m = [[-15.253, -3.580, 24.448, 14.216, -18.652], [-3.471, 4.559, -2.847, 6.609, 11.936], [-6.324, 1.711, 2.311, 13.046, 2.619], [8.563, 4.065, 10.681, 6.627, 10.148], [15.734, -1.891, 8.631, 21.373, -8.817], [12.741, 3.479, 2.481, -4.233, 2.497]]
What is the minimum?
Answer: -18.652
The entry just right of -2.847 is 6.609
The entry just left of 1.711: -6.324
What is the entry just left of 2.619?
Answer: 13.046
What is the entry just right of -15.253?
Answer: -3.580
What is the entry just right of -3.471?
Answer: 4.559
The entry just right of the largest entry -> 14.216
What is the entry just left of 3.479?
Answer: 12.741
The entry just right of 3.479 -> 2.481

grid =
 3.45  2.29  0.49 -0.70 -2.57 -4.57 -4.02 -4.76 -4.67 -5.75 -5.78 -5.34 -3.19
 0.69 -0.97  0.93 -0.33 -0.14 -0.63 -1.90 -2.59 -2.26 -3.36 -2.48  0.01 -2.81
-4.70 -1.01  0.10  0.03  1.08  1.53  2.76  3.28  3.87  3.71  2.93  3.48  3.48
-0.95 -1.83  0.09  1.15  2.89  1.45  0.55  1.08  2.66  2.45  3.01  3.30  2.52
-2.14 -4.87 -5.07 -5.16 -4.87 -2.34 -2.70 -3.28 -3.49 -2.94 -1.03 -2.40  1.60
 5.82  2.82  1.13  0.31 -1.89 -1.84 -2.58 -2.49 -2.85 -3.28 -3.73 -3.86 -4.29
Report the entry in the bottom-right corner.
A: -4.29
The largest entry in the first row: 3.45
Report the entry directly above -4.29.
A: 1.60
Report the entry just left of -1.83.
A: -0.95
The fourth entry, reading row by row: -0.70
Report the bottom entry of the column that holds the largest entry.
A: 5.82
The 3rd entry from the end, reading row by row: -3.73
Report the second entry from the end, reading row by row.
A: -3.86
Report the entry directly above -2.26.
A: -4.67
The entry just left of -2.48 is -3.36
The entry directly above the largest entry -> -2.14
The top entry of the column that holds the smallest entry: -5.78
Report the entry just right of the largest entry.
A: 2.82
The top-right entry is -3.19
The entry just right of the smallest entry: -5.34
Report the entry just right of 1.53.
A: 2.76
Report the entry just left of -2.70.
A: -2.34
The entry just left of -2.58 -> -1.84
Report the entry directly below -2.59.
A: 3.28
Report the third entry on the diagonal from the top-right corner.
A: 2.93
The third entry in reading order is 0.49
The entry just left of -0.97 is 0.69
Report the third entry on the main diagonal.
A: 0.10
Report the entry directly below 0.09.
A: -5.07
The entry directly above -0.14 -> -2.57
Report the entry just left of 1.60.
A: -2.40
Report the entry just left of the smallest entry.
A: -5.75
Report the 2nd entry in reading order.
A: 2.29
Report the entry just left of 0.31.
A: 1.13
The entry just left of 0.09 is -1.83

Read these off the grid that follows.
1) The entry in the bottom-left corner?
2) The entry in the bottom-right corner?
3) The entry just left of the largest entry?
4) The entry directly below 0.47?
5) The largest entry in the first row?
6) The smallest entry in the first row?
7) The entry just right of 0.02?
8) The entry directly above 0.49?
[[-2.95, 2.71, -2.28, -2.34, 0.44, 4.46, 0.56],
 [1.35, -0.61, 0.95, 2.98, 0.96, -1.45, 3.97],
 [-3.63, 1.52, -2.60, -1.49, -0.42, 1.24, -0.53],
 [0.36, 0.09, 0.54, 1.78, 0.37, -1.22, 2.41],
 [1.76, -1.02, 0.93, 3.21, 0.65, -1.07, 3.55],
 [0.24, 0.76, 1.05, 3.65, 3.02, -3.89, 6.16],
 [0.12, 0.06, 0.19, 0.71, -0.10, -0.45, 0.65],
 [-0.72, 1.53, -0.94, -1.16, 1.19, 2.74, -0.91],
 [0.49, 1.03, -0.19, 0.02, -0.89, 0.24, -2.43],
 [-1.26, 4.58, -1.40, -1.93, 1.75, 3.13, -2.18],
 [-1.50, 0.47, -0.96, -1.05, -0.02, -0.36, 0.11],
 [-0.27, 0.09, -0.05, -0.22, 0.05, -0.49, 0.39],
 [-2.33, 2.94, -1.92, -1.88, 1.44, 4.87, 0.14],
 [-1.21, 0.41, -0.51, -0.48, 0.07, -1.32, 0.40],
 [2.02, 0.86, 0.14, 1.29, -2.73, -1.10, -1.86]]
1) 2.02
2) -1.86
3) -3.89
4) 0.09
5) 4.46
6) -2.95
7) -0.89
8) -0.72
